In the data rows, zero lies at 4.5, halfway between 4 and 5.
Here are some points:
  3  8  0  4  3  3  7  4  7  4  9  5  4  6  5  7  2  7  1  5  6  7  3  2  5  6  3  9  4  3  4  5
  5  5  0  6  6  9  4  3  0  3  5  3  5  7  4  4  2  3  5  7  4  6  6  6  4  4  5  9  1  5  3  6
  5  5  6  1  0  7  9  3  3  5  4  4  5  4  3  3  5  1  7  6  8  4  4  6  3  3  5  3  9  5  5  5
  3  7  4  5  4  2  4  4  7  4  7  5  4  4  5  8  4  9  0  4  4  4  3  3  5  8  4  4  3  3  4  4
  5  5  6  7  7  2  3  5  9  5  6  6  5  4  4  3  5  1  9  4  4  5  3  6  4  3  5  3  0  5  3  4
  5  6  0  4  1  7  7  3  3  3  6  4  5  5  4  5  2  3  6  6  7  7  4  7  2  4  5  9  4  4  4  6
  6  5  0  6  6  9  4  3  0  3  4  3  5  6  4  3  3  1  7  7  4  6  6  7  3  3  5  9  1  5  3  6
  4  6  5  7  7  1  4  5  9  5  9  6  5  5  3  3  5  1  9  4  5  5  1  5  3  2  4  3  0  4  3  4
  8  4  4  2  1  6  7  4  2  4  0  4  6  3  3  3  4  2  6  5  6  4  4  9  1  3  7  4  7  7  5  5
  2  7  0  4  3  2  6  4  9  3  9  5  4  6  5  7  3  8  1  4  5  6  3  2  6  6  3  8  4  3  4  4
  6  4  6  4  2  6  7  4  4  5  3  4  5  3  3  2  5  0  8  5  6  4  4  8  3  2  6  3  5  6  5  5
  5  6  0  4  4  9  6  3  1  2  6  4  5  7  4  5  2  3  4  7  5  6  5  6  4  5  4  9  3  4  4  6
  3  7  0  5  3  4  6  4  6  3  9  4  4  7  5  6  2  7  2  5  6  6  4  2  5  6  3  9  4  3  4  5
  6  4  5  2  0  7  9  3  3  5  3  4  5  3  3  2  5  0  8  6  7  4  4  9  2  2  6  3  8  6  5  5
  5  8  5  4  1  0  7  4  9  5  6  5  5  3  5  7  5  8  0  3  7  4  0  6  3  6  5  2  4  5  3  4
  4  7  0  7  6  8  4  3  2  3  8  4  5  8  4  4  2  3  6  7  4  6  4  5  3  4  5  9  0  4  3  6
  3  5  9  5  3  3  8  5  8  6  8  5  5  2  3  1  6  0  9  5  6  4  3  3  5  2  4  0  6  4  5  5
  8  4  2  3  1  7  7  3  3  4  0  4  6  4  3  3  4  2  5  5  6  5  4  9  1  3  7  6  6  8  5  5
  3  6  0  6  4  6  6  4  4  3  8  4  4  8  5  6  2  6  2  6  5  7  4  2  5  5  3  9  3  3  4  5
  6  6  1  5  4  9  5  2  0  4  4  3  5  6  4  4  3  3  5  7  5  5  5  8  3  4  5  7  2  5  4  6
  4  7  3  6  5  2  4  4  8  4  5  5  5  5  5  7  4  7  1  4  5  5  3  5  4  6  4  6  2  4  3  4
  5  5  2  6  5  8  4  4  3  4  4  4  5  5  4  3  3  2  7  6  5  5  5  7  3  3  5  7  1  5  3  6
  4  6  0  5  1  7  8  3  6  4  9  5  5  6  3  3  3  0  8  7  6  7  2  6  3  3  4  8  3  4  4  6
  5  7  7  6  6  0  4  5  9  6  7  6  4  2  5  5  5  3  4  3  4  4  0  6  4  4  4  2  0  4  3  4
  2  8  0  4  3  2  8  5  8  4  9  5  4  6  5  7  3  6  1  4  6  7  2  2  5  6  2  9  4  3  4  5
  5  6  3  6  5  6  4  4  2  4  4  4  5  5  5  5  4  5  4  6  4  5  5  7  3  5  5  5  1  5  3  5
  7  5  2  4  4  9  5  3  1  4  1  4  6  5  3  3  4  0  8  7  5  5  5  9  1  2  7  6  2  7  4  6
  4  7  0  5  4  6  5  3  3  3  6  4  5  7  5  7  2  8  0  6  4  6  3  5  4  7  4  9  1  4  3  5
  3  7  3  5  4  0  6  5  9  5  9  5  4  4  4  6  4  6  2  4  6  5  1  4  4  6  3  5  3  4  4  4
  3  7  6  7  6  0  5  5  9  5  9  6  5  4  5  5  5  4  7  2  5  4  1  2  6  4  4  3  0  3  4  3
  7  5  6  6  5  2  5  4  8  5  3  5  6  4  4  3  5  0  7  4  5  5  2  9  2  3  7  3  2  6  3  5
  4  6  6  5  5  0  5  5  9  5  7  5  4  3  5  7  5  8  1  3  4  4  2  4  4  7  4  3  3  4  4  4
  4  8  0  7  4  7  4  2  3  3  7  3  5  6  5  6  2  6  2  7  4  6  3  7  3  6  5  9  0  5  3  6
  3  4  8  3  2  6  7  4  4  6  9  5  4  3  4  3  6  2  8  5  7  4  4  2  6  3  3  2  7  3  5  5
  4  6  5  6  6  0  4  5  9  5  8  6  4  4  5  6  5  6  3  2  4  4  1  3  5  6  4  4  1  4  4  3
  7  4  8  6  5  1  5  5  9  6  2  5  6  2  3  2  6  0  9  4  5  4  2  9  3  2  6  1  3  6  4  4
  5  5  5  2  0  5  9  4  5  5  5  4  5  4  3  3  5  1  7  5  8  4  3  7  3  3  5  3  8  5  5  5
  3  7  6  7  6  0  5  6  9  6  9  6  4  3  4  5  6  5  5  3  5  4  0  3  5  5  4  3  1  4  3  4
  2  6  3  4  3  7  7  4  3  4  9  4  4  5  5  4  4  4  5  6  6  5  5  1  6  4  3  6  5  3  5  6
  6  6  1  6  6  9  3  2  0  4  3  3  5  5  5  6  3  6  2  7  3  6  5  8  2  5  5  7  0  6  2  6
  4  6  8  7  7  1  4  5  9  6  8  5  5  3  4  5  6  4  5  4  4  4  2  4  5  5  4  1  0  4  3  4
  3  5  4  4  2  4  8  5  9  5  9  6  5  5  2  2  5  0  9  5  7  6  2  4  5  1  4  6  3  4  4  5
  1  6  5  4  2  6  8  4  5  5  9  4  3  5  4  4  5  2  7  6  7  5  4  0  7  4  2  4  7  1  5  5
  4  7  4  5  5  1  4  5  8  4  7  5  4  4  5  7  4  8  0  4  5  5  2  4  4  7  4  5  1  4  3  4
  6  6  5  2  0  5  9  3  4  5  4  4  5  2  3  4  5  3  5  5  7  4  3  8  2  4  6  3  8  6  5  5
  4  7  6  6  6  0  3  5  9  5  6  5  4  3  5  8  5  9  0  3  4  4  1  5  4  7  4  2  1  4  3  3
  4  7  2  6  6  8  3  3  1  4  6  4  5  4  6  8  3  9  0  6  3  5  4  5  4  8  4  6  0  4  3  5
  6  7  2  6  6  3  4  4  6  4  4  5  5  4  5  7  4  7  1  5  4  5  3  8  2  7  6  5  0  5  3  4
  6  6  6  7  6  4  4  4  5  5  4  4  5  3  4  3  5  2  7  5  4  4  3  9  3  3  6  2  0  6  3  5
  4  5  8  8  8  0  2  5  9  6  7  5  5  3  4  3  6  1  9  3  4  4  3  5  4  3  5  2  0  4  3  4
  4  8  1  4  3  0  6  4  9  4  6  5  5  6  6  8  3  9  0  4  5  5  2  5  3  7  5  8  1  4  4  5
  2  7  1  4  3  0  6  5  9  4  9  5  4  5  5  8  3  9  0  3  5  6  2  2  5  7  3  7  4  3  4  4
  6  5  0  4  4  9  5  3  0  3  4  3  5  6  4  4  2  3  5  7  5  6  6  8  2  3  5  9  3  6  4  6
  3  6  8  7  6  0  4  6  9  6  9  6  4  3  5  5  6  4  6  3  4  4  1  3  5  4  4  2  1  4  3  3
  2  7  1  4  3  0  7  5  9  4  9  5  4  5  5  6  3  5  4  4  7  6  2  1  6  5  3  8  4  2  4  5
  6  4  6  4  3  3  8  5  9  5  6  5  5  2  3  1  6  0  9  5  6  5  3  8  3  1  6  2  5  5  4  4
  7  6  1  4  2  7  6  3  3  4  4  4  5  5  3  4  3  2  7  7  6  6  3  9  2  3  6  7  3  6  4  6
  4  5  2  6  6  9  4  3  1  4  6  4  5  5  5  5  4  4  4  6  4  5  5  4  4  5  4  7  2  4  4  6
  7  5  5  4  3  7  6  3  2  5  1  4  5  3  4  4  5  3  5  6  5  4  4  9  2  4  6  3  5  6  4  5
  6  6  4  6  6  3  3  4  6  4  3  4  5  4  5  6  4  7  1  4  4  5  3  7  2  6  6  4  0  5  3  4
  8  4  4  3  2  5  6  4  4  4  0  4  6  4  3  3  4  0  7  5  6  4  4  9  1  3  7  4  5  7  4  5
  5  8  7  4  2  0  8  5  9  5  8  6  4  3  5  7  5  6  2  2  7  5  0  5  3  5  4  2  3  4  4  3
  4  6  7  8  8  0  2  6  9  6  8  6  5  3  4  3  6  1  8  3  3  4  2  5  5  3  4  2  0  4  3  4
  5  5  8  7  6  0  3  6  9  6  5  6  5  3  4  4  6  3  6  3  4  4  2  6  4  4  5  1  1  5  4  4
  4  5  7  8  8  0  3  6  9  6  8  6  5  4  4  3  6  2  9  3  4  4  2  4  5  3  5  3  0  4  3  4
  5  4  6  4  2  7  8  4  3  5  4  4  5  4  3  3  5  1  7  6  6  4  4  7  3  3  5  3  6  5  5  5
  3  6  6  2  0  2  9  4  8  5  9  5  4  3  4  5  5  5  4  4  9  4  2  3  5  5  3  2  9  3  5  5
  4  6  4  8  7  0  5  5  9  5  9  6  5  4  4  3  5  0  8  3  6  6  1  5  4  3  4  4  0  3  3  4
  3  7  0  4  3  1  6  5  8  3  8  5  4  6  6  8  3  9  0  3  5  6  2  2  5  7  4  9  4  3  4  4
  5  5  6  8  8  2  3  4  8  6  7  5  5  2  3  3  5  0  9  5  4  5  3  6  3  2  6  3  0  5  3  5
  5  5  5  5  4  7  6  4  4  5  6  4  5  4  3  2  5  0  9  6  6  5  4  6  3  2  5  4  3  5  4  5
  4  7  3  5  4  0  5  5  9  4  6  5  5  4  6  8  4  9  0  3  4  5  2  4  4  8  4  5  2  4  4  4
  5  7  0  7  5  9  5  3  2  3  8  4  5  7  3  3  2  1  8  7  5  6  5  6  3  2  4  9  1  5  3  7
  3  7  0  5  3  6  6  4  4  3  8  4  4  8  5  6  2  6  2  6  5  7  3  4  4  6  3  9  3  3  4  5
  5  6  7  4  4  0  5  5  8  5  4  5  5  3  5  6  5  7  2  3  5  4  2  6  3  6  5  2  4  5  4  4
  7  5  5  6  5  8  4  3  3  5  3  4  5  3  3  5  5  3  5  6  5  4  3  9  2  4  7  3  0  6  3  6
  2  7  0  6  5  4  5  4  7  3  9  5  4  6  5  5  3  5  5  5  5  6  3  2  6  5  4  9  2  3  4  5
  3  7  1  3  2  5  7  4  6  4  9  5  4  5  5  5  3  5  5  5  6  6  3  2  5  5  4  8  5  3  4  5
  6  6  1  8  7  8  3  4  4  4  4  4  5  6  3  2  3  0  9  6  4  6  4  8  3  2  6  8  0  6  3  5
  5  7  6  5  5  0  4  5  9  5  4  5  5  3  6  8  5  9  0  2  4  4  2  6  3  7  5  2  2  5  4  3
  3  7  5  7  7  0  3  6  9  5  9  6  4  5  5  4  5  4  6  3  4  5  1  2  6  5  3  4  0  3  3  4
  4  6  7  8  8  0  3  5  9  6  9  6  5  4  4  3  6  2  8  3  3  5  2  3  6  4  4  3  0  3  3  4
  3  6  0  6  4  2  8  4  9  4  9  5  4  6  4  5  2  5  6  5  6  7  2  1  5  4  3  9  2  3  4  5
  6  5  0  3  2  8  8  3  2  3  4  4  5  7  3  5  2  3  6  6  6  6  3  9  2  3  6  9  3  5  4  5
  5  7  4  6  3  1  7  4  9  5  9  5  5  4  3  4  5  1  9  5  7  5  0  6  3  2  6  5  1  5  3  6
  6  4  7  7  7  0  3  6  9  6  5  6  5  4  4  2  6  0  9  3  3  4  3  7  4  2  6  2  0  5  4  4
  6  5  0  6  5  9  3  3  0  3  4  3  5  7  4  4  3  3  5  8  4  6  6  8  3  4  6  8  1  5  4  6
  7  5  6  6  5  1  4  4  8  5  3  5  5  3  4  3  6  1  7  4  5  4  2  9  2  3  6  3  2  6  4  4
  5  4  0  6  6  9  4  3  0  3  4  4  5  7  4  4  3  2  6  7  4  6  6  6  4  3  5  9  1  5  4  6
  6  7  1  5  4  8  4  3  3  4  5  4  5  5  4  5  3  4  4  6  5  6  4  8  2  4  5  8  1  5  3  6
  3  6  7  7  6  0  4  6  9  5  8  6  4  3  5  7  6  7  3  2  4  4  1  3  5  6  4  2  1  3  3  3
  5  5  7  8  8  0  3  6  9  6  7  6  5  3  4  3  6  1  9  3  3  4  2  5  5  3  5  2  0  4  3  4
  4  6  5  7  6  0  5  5  9  5  8  6  5  4  4  3  5  2  8  4  5  5  1  4  5  2  5  3  1  4  3  5
  5  7  6  6  5  0  4  4  9  5  6  5  5  3  6  8  5  9  0  3  4  4  2  5  4  7  4  2  1  4  3  4
  6  5  4  3  2  4  8  4  6  5  4  4  5  4  3  4  5  2  5  5  7  4  3  7  2  4  5  4  6  5  5  5
  3  5  5  2  1  6  8  4  3  5  8  4  4  4  4  4  5  2  6  5  7  4  5  2  5  4  4  3  8  3  5  5
  5  6  1  5  4  6  6  4  4  4  4  4  5  5  5  5  3  4  4  5  5  5  4  7  3  5  6  7  3  5  4  5
  5  7  5  3  2  4  8  3  7  4  5  4  5  3  3  4  5  2  4  5  7  4  3  9  2  4  6  4  5  6  4  5
  5  5  7  6  6  1  5  5  9  5  6  5  5  3  3  2  5  0  9  4  6  4  2  7  4  1  5  3  1  5  4  4
  4  6  3  4  3  1  6  5  9  4  7  5  4  4  5  6  4  5  3  4  6  5  2  4  4  5  4  6  5  4  4  4
Here are 40 more points, each followed by its number:
  5  4  0  6  6  9  3  3  0  3  5  3  5  7  4  3  3  2  7  7  4  6  6  6  4  3  5  9  1  5  4  6 0
  4  7  0  7  6  6  5  4  4  3  7  4  5  6  5  6  2  5  3  6  5  6  4  5  4  5  4  9  0  4  3  5 1
  3  7  2  4  2  2  7  4  8  4  9  5  4  5  5  7  4  8  0  4  6  5  3  2  5  7  3  6  6  3  4  4 2
  3  8  2  8  5  0  6  4  9  4  9  6  4  5  5  6  4  4  3  4  4  6  0  3  5  5  3  7  0  2  3  4 3
  6  7  5  6  5  0  3  5  9  5  3  5  5  3  5  8  5  9  0  3  4  4  2  7  2  7  5  3  0  5  3  4 4
  1  7  0  7  5  3  5  5  7  4  9  5  4  7  5  5  3  5  4  5  5  6  3  0  7  5  2  9  1  2  4  5 5
  5  7  6  6  5  0  4  5  9  5  5  5  5  2  5  8  5  9  0  2  4  4  1  6  4  7  5  2  2  4  3  3 6
  5  5  0  7  7  9  3  3  1  4  6  4  5  7  4  3  3  1  8  7  4  7  5  6  4  3  5  9  0  5  3  6 7
  4  5  8  8  8  0  2  5  9  6  7  6  5  3  4  3  6  1  9  3  3  4  2  4  5  3  5  2  0  4  3  4 8
  5  6  5  5  5  1  4  5  8  5  4  5  5  3  5  7  5  7  1  4  4  4  2  7  3  6  5  3  1  5  3  4 9
  5  6  5  8  8  3  3  4  8  5  7  5  5  4  3  3  5  1  8  4  4  5  2  7  4  2  6  4  0  5  3  5 10
  7  5  6  3  3  4  6  4  5  5  1  4  5  3  4  5  5  4  4  4  5  4  3  9  2  4  6  2  5  7  4  4 11
  5  7  0  6  6  6  3  3  4  3  6  4  5  7  5  7  2  8  2  6  4  7  4  6  3  6  4  9  0  5  3  5 12
  5  6  7  5  4  1  5  4  8  5  3  5  5  2  5  7  5  9  0  3  4  3  2  7  3  7  5  1  2  5  4  4 13
  3  7  0  4  2  1  7  4  9  4  9  5  4  7  5  7  2  7  2  4  6  6  2  2  5  6  4  9  5  3  4  4 14
  1  5  5  4  2  4  8  4  6  5  9  5  4  4  4  5  5  4  6  5  7  5  4  0  7  4  2  5  7  2  5  5 15
  2  5  6  3  0  6  9  4  6  5  9  5  4  4  4  3  5  1  8  6  8  5  3  0  7  2  3  4  7  2  5  5 16
  6  7  3  7  8  5  2  4  4  4  3  4  5  4  4  6  4  6  2  5  3  5  3  9  1  5  6  5  0  6  2  5 17
  4  6  0  5  3  7  6  4  3  3  7  4  4  7  5  6  2  5  3  6  5  6  4  5  4  5  4  9  4  4  4  5 18
  7  4  7  3  2  5  8  4  6  6  4  4  6  3  2  1  6  0  9  5  6  4  4  9  2  1  7  2  5  6  4  5 19
  1  7  4  4  2  6  8  4  5  5  9  4  4  4  5  5  5  5  5  6  6  5  4  0  6  5  3  5  6  2  5  5 20
  7  5  7  5  4  2  5  5  7  5  2  5  5  3  4  4  5  3  6  4  5  4  3  9  2  4  6  2  3  6  4  4 21
  5  5  0  6  5  9  4  3  0  3  5  3  5  7  4  4  2  3  6  7  5  6  6  6  4  4  5  9  1  5  4  6 22
  2  5  8  3  2  5  9  4  5  6  9  5  4  3  4  3  6  2  8  5  7  4  4  0  7  3  3  2  8  2  5  5 23
  4  7  0  4  2  7  7  3  3  3  8  4  4  6  4  5  2  4  4  6  6  6  4  5  4  5  4  9  5  4  4  6 24
  6  5  0  6  6  9  4  3  2  4  4  4  5  5  4  3  3  0  8  6  5  6  4  9  2  3  5  8  0  6  3  6 25
  2  7  1  3  2  2  8  4  8  3  9  5  4  5  5  7  3  8  1  4  6  6  2  2  5  6  3  8  7  3  4  4 26
  6  5  4  4  3  3  6  4  6  5  4  4  5  4  3  3  4  1  7  5  6  5  3  8  2  3  6  5  5  6  4  5 27
  5  5  3  7  6  8  3  3  2  5  5  4  5  5  4  4  4  2  6  7  4  5  5  7  3  3  6  5  0  5  3  6 28
  3  7  2  6  4  7  5  3  3  4  9  4  4  4  5  7  4  6  2  7  4  6  4  4  4  6  4  6  0  3  3  6 29
  5  5  5  3  2  7  8  3  4  5  7  4  5  4  4  3  4  1  8  6  6  5  4  6  4  3  4  4  5  5  4  6 30
  5  5  7  7  7  0  3  5  9  6  6  6  5  3  4  4  5  3  6  3  4  4  2  5  4  4  5  3  1  4  3  4 31
  6  6  6  6  5  4  4  3  6  5  5  5  5  2  4  5  6  4  4  5  5  4  2  8  2  4  6  2  0  5  3  5 32
  4  6  8  7  6  0  4  6  9  6  7  6  5  2  5  5  6  5  3  3  4  3  2  4  5  5  4  1  0  4  4  3 33
  5  5  0  7  6  9  4  3  0  3  6  4  5  7  4  3  2  2  8  7  4  6  5  5  4  3  5  9  1  5  3  6 34
  7  4  6  6  4  4  6  4  7  6  3  5  6  3  3  2  5  0  9  5  5  4  3  9  3  2  7  2  3  6  4  4 35
  3  7  0  4  3  1  6  4  9  4  9  5  4  6  5  8  3  8  0  3  6  6  2  1  5  7  3  8  4  2  4  4 36
  1  5  6  2  1  7  8  4  4  5  9  4  4  4  4  4  5  3  6  6  7  4  5  0  7  4  2  3  8  2  5  5 37
  5  4  8  5  4  5  7  4  6  6  6  5  5  2  3  1  6  0  9  5  6  4  4  7  4  2  5  1  4  5  4  5 38
  2  5  8  3  1  4  9  4  6  6  9  5  4  3  3  3  6  1  8  5  8  4  4  1  7  3  2  2  8  2  5  5 39
Which of these numbered points is nearest to each point below by angle, seen from the average point of the first points? Its number follows each.
  7  5  7  6  5  6  4  3  5  6  3  4  6  2  3  4  6  2  6  6  5  4  3  9  2  3  7  1  0  6  3  5 > 32
  3  8  3  8  6  0  5  4  9  4  9  5  4  5  4  7  5  6  1  3  5  6  2  3  5  6  3  6  0  3  2  5 > 3
  7  4  7  5  4  2  5  5  8  6  1  5  6  3  3  3  6  1  8  4  5  4  2  9  1  3  6  1  3  7  4  4 > 21
  3  8  0  5  1  5  9  3  6  4  9  4  4  7  3  4  3  3  6  6  6  7  3  3  5  4  3  9  5  2  5  5 > 24
  5  6  5  7  7  2  4  5  9  5  7  5  5  5  3  3  5  0  9  4  5  5  2  8  3  2  5  5  0  5  3  5 > 10
  4  7  0  5  4  4  5  4  5  3  6  5  5  6  5  7  3  9  0  5  4  6  2  5  4  7  4  9  1  4  3  5 > 12
  3  6  1  4  3  4  6  4  6  4  8  5  4  6  5  5  3  5  5  5  6  6  4  3  5  5  4  8  4  4  4  5 > 14
  7  4  7  2  0  5  9  4  4  6  2  4  5  2  3  2  6  0  8  5  7  4  4  9  2  2  7  1  8  6  5  5 > 19
  2  7  0  7  6  3  4  4  8  4  9  5  4  6  5  5  3  5  5  5  5  6  3  1  6  5  4  9  0  2  3  5 > 5
  5  6  5  1  0  7  9  3  3  5  5  4  5  4  4  3  4  0  7  6  8  5  3  7  3  3  6  4  9  5  5  6 > 30
  1  4  8  4  3  5  8  5  6  6  9  5  4  3  4  3  6  2  8  5  6  4  4  0  7  3  2  2  7  2  5  5 > 23
  5  6  4  6  5  1  5  4  8  5  4  5  5  3  5  6  5  5  3  4  4  4  2  8  3  6  6  3  0  5  3  4 > 9
  4  5  7  8  7  0  3  6  9  6  7  6  5  4  4  3  6  1  9  3  4  4  2  4  5  3  4  2  0  4  3  4 > 8
  6  7  4  3  1  3  8  3  6  4  4  5  5  3  4  6  4  5  3  5  6  5  3  8  2  5  6  5  5  6  4  5 > 11
  2  5  6  6  5  4  6  5  7  5  9  5  4  4  4  3  5  2  8  5  6  5  4  1  6  3  3  4  3  2  4  5 > 23
  5  6  1  7  6  6  4  4  4  4  7  4  5  6  4  3  3  2  7  6  4  5  3  7  3  3  5  8  0  5  3  5 > 7
  4  7  4  8  7  0  4  5  9  5  9  6  4  5  5  5  4  5  5  3  4  5  1  4  5  4  3  5  0  3  4  4 > 3
  5  5  5  8  8  4  3  4  6  5  6  5  5  5  4  3  5  1  7  5  4  5  3  6  4  3  5  4  0  5  3  5 > 10
  4  7  1  7  5  2  5  4  8  4  7  5  4  5  6  8  3  9  0  4  4  5  2  4  4  7  4  7  1  4  3  4 > 36
  2  6  5  3  1  5  8  4  7  5  9  5  4  4  4  5  5  4  5  5  7  5  3  1  6  4  3  4  6  2  5  5 > 15
  3  6  0  7  5  6  6  3  5  3  9  4  4  7  4  5  2  5  4  6  5  7  3  3  5  5  3  9  1  3  4  5 > 1
  6  4  9  5  4  7  7  3  3  6  4  4  5  1  3  2  6  0  9  6  6  3  4  7  3  2  5  0  3  6  4  5 > 38
  4  7  2  6  3  9  6  2  0  4  8  4  5  4  5  7  4  6  1  8  4  6  5  6  3  6  4  6  0  3  3  6 > 29
  1  6  1  4  2  5  7  4  5  4  9  5  4  6  5  6  3  6  4  5  7  6  4  0  7  5  2  8  6  1  4  5 > 20
  5  4  5  1  0  8  9  3  1  5  4  4  5  4  3  3  5  1  7  6  7  4  5  6  3  3  5  3  9  5  5  6 > 30
  3  7  0  4  3  1  6  4  8  3  9  5  4  6  5  7  3  8  0  4  6  6  2  2  5  7  3  8  4  3  4  4 > 36
  7  5  5  4  4  6  5  4  4  5  2  4  5  3  4  4  4  2  5  5  5  4  4  9  2  4  6  3  3  6  4  5 > 11
  3  7  5  6  3  0  7  5  9  5  9  6  4  4  4  6  4  4  4  3  6  5  2  1  5  5  3  4  3  2  4  4 > 3
  5  6  1  6  6  7  4  4  3  3  5  4  5  5  5  6  3  7  1  6  4  5  4  6  3  6  5  7  1  5  3  5 > 12
  5  7  4  6  6  0  2  5  8  5  4  5  5  3  6  8  4  9  0  3  3  4  2  6  3  8  5  4  0  5  3  4 > 4
  7  7  8  5  5  1  3  5  9  6  2  5  5  2  4  6  6  6  1  4  4  3  2  9  2  5  7  0  0  6  3  4 > 9
  2  7  1  4  2  3  8  4  7  4  9  5  4  6  5  6  4  7  2  4  7  6  3  0  6  6  2  8  7  2  4  4 > 26
  6  4  3  8  8  9  2  3  2  4  5  4  5  6  3  2  4  0  9  7  3  5  5  7  4  2  6  6  0  6  3  6 > 28
  6  5  4  4  2  2  7  4  8  5  3  5  5  4  4  4  4  1  7  4  6  5  2  8  3  3  6  5  5  6  4  4 > 27
  6  7  1  4  3  5  6  3  4  4  3  4  5  5  4  5  3  5  3  5  6  5  3  9  2  5  6  7  3  6  4  5 > 12
  8  4  4  4  3  4  6  4  5  5  0  4  6  4  3  2  4  0  8  5  6  4  3  9  1  3  7  4  5  7  4  5 > 27
  4  6  0  5  3  5  6  4  5  3  8  4  4  7  5  6  2  6  3  6  6  6  4  3  5  5  3  9  4  3  4  5 > 18
  6  7  1  7  7  8  3  3  2  3  3  4  5  4  5  6  3  5  1  6  3  5  4  9  2  5  7  7  0  6  2  6 > 17
  5  5  3  7  6  6  4  4  4  5  4  4  5  5  3  4  4  2  6  5  4  5  4  7  3  4  6  6  1  5  3  5 > 28
  4  6  6  7  7  1  3  5  9  5  7  5  5  4  4  5  5  4  5  4  3  4  2  5  4  5  4  3  0  4  3  4 > 31
  4  6  7  8  6  0  4  6  9  5  8  6  4  3  5  6  6  6  3  3  4  5  1  3  5  6  3  2  0  4  3  3 > 33
  4  7  8  7  7  0  3  6  9  6  7  6  4  2  5  5  6  5  4  2  4  4  2  4  5  5  4  1  0  4  3  3 > 33
  3  7  5  5  5  0  4  5  9  5  8  6  4  3  5  8  5  9  1  2  4  4  1  3  5  7  3  3  2  4  4  3 > 6
  1  6  3  5  3  4  7  4  7  5  9  5  4  5  4  4  5  3  6  5  6  5  3  0  7  4  2  6  4  2  4  5 > 15
  5  5  4  7  7  5  4  4  6  4  7  5  5  4  4  4  5  2  7  5  4  6  3  6  4  3  5  6  0  5  3  5 > 10
  5  6  3  9  8  0  4  5  9  5  7  5  5  4  3  3  5  0  9  4  4  5  2  7  3  3  5  5  0  5  3  4 > 10
  6  5  7  6  5  0  4  5  9  6  4  5  5  3  4  4  5  3  6  3  4  4  2  7  3  4  6  2  3  6  4  4 > 21
  4  6  7  8  7  0  3  5  9  6  9  6  5  4  3  3  6  1  8  3  4  4  2  4  5  3  5  2  0  4  4  4 > 8
  4  5  8  8  7  0  3  6  9  6  7  5  5  3  4  3  6  1  9  3  4  4  3  5  5  2  5  1  0  4  3  4 > 8
  3  7  6  6  5  0  5  5  9  6  9  6  4  4  4  6  5  6  4  2  4  4  1  2  6  6  4  3  2  3  4  3 > 33
  6  6  1  7  7  8  3  3  3  4  4  4  5  5  3  3  4  1  7  6  4  5  4  9  2  3  6  8  0  6  3  6 > 25
  6  5  2  5  5  9  4  3  0  4  3  3  5  6  3  3  3  2  6  8  4  5  6  8  2  3  6  7  1  6  3  7 > 28
  6  4  6  4  3  3  7  5  7  5  4  5  5  4  4  3  5  1  8  4  6  4  3  8  3  3  5  2  6  6  5  5 > 19
  4  7  0  5  3  7  6  3  3  3  7  4  4  8  4  5  2  6  3  6  5  7  4  5  4  5  3  9  3  4  4  6 > 18
  6  6  1  7  7  6  2  3  3  3  4  4  5  5  5  7  3  7  1  6  3  5  3  8  2  6  6  7  0  6  3  5 > 17
  3  6  6  4  2  0  8  5  9  6  9  6  4  4  4  4  6  3  7  4  7  4  2  3  5  3  4  3  6  3  4  4 > 39
  3  6  7  7  6  0  5  5  9  6  9  6  5  3  3  2  6  0  9  4  5  5  3  3  5  3  4  3  1  3  4  4 > 8
  6  5  5  7  7  3  3  5  8  5  5  5  5  5  4  3  5  1  8  4  3  5  3  7  4  3  6  4  0  5  4  4 > 10
  2  7  6  4  2  1  6  5  9  5  9  5  4  2  5  8  5  9  0  3  6  4  2  1  5  7  3  3  4  3  4  4 > 2
  6  6  5  6  6  1  4  5  9  5  4  5  5  4  4  4  5  2  6  4  4  4  2  8  3  3  6  4  1  5  4  4 > 31
  4  7  7  6  5  0  4  5  9  5  6  5  5  3  5  7  5  9  0  2  4  4  1  5  4  7  4  2  2  4  3  3 > 6
  3  7  5  7  6  0  3  5  9  5  9  6  4  3  5  6  5  7  3  3  4  4  1  2  5  6  3  4  0  3  4  4 > 33
  5  4  8  8  8  0  2  6  9  6  6  6  5  3  3  2  6  0  9  3  3  4  2  5  5  2  5  2  0  5  3  4 > 8
  6  5  5  7  6  7  4  4  3  5  4  4  5  4  3  2  4  0  9  6  4  5  4  9  3  2  6  4  0  6  3  5 > 28
  3  7  0  4  3  0  6  5  9  4  7  5  4  6  6  8  3  9  0  3  5  6  2  2  5  7  4  8  4  3  4  4 > 36
  4  6  2  3  1  5  8  3  4  5  7  4  4  5  4  5  3  4  4  5  7  5  3  6  4  4  5  6  6  4  5  5 > 24
  6  6  7  6  6  1  4  5  8  5  3  5  5  2  4  6  6  7  2  4  4  3  2  8  2  5  6  1  0  6  3  4 > 9
  6  5  5  5  4  2  5  5  8  5  3  5  5  3  4  3  5  2  7  4  5  5  3  8  3  3  6  3  3  6  4  4 > 21
  4  8  1  6  5  1  4  4  8  4  6  5  4  6  5  8  3  9  0  4  4  6  2  4  4  7  4  8  1  4  3  5 > 36
  1  6  4  4  3  5  9  5  7  5  9  5  4  4  3  3  4  2  8  6  6  5  3  0  7  4  3  5  5  1  5  5 > 16
  1  5  7  2  1  6  9  4  4  5  9  4  4  4  4  5  5  4  5  5  7  4  5  0  7  4  2  3  9  2  5  5 > 37
  7  5  7  5  3  8  5  3  3  5  3  4  6  2  3  2  5  0  9  6  6  4  4  9  2  2  6  2  3  6  4  5 > 19
  8  4  4  2  1  6  7  3  3  5  0  4  6  4  3  3  4  1  7  5  6  4  4  9  1  3  7  4  6  7  4  5 > 27
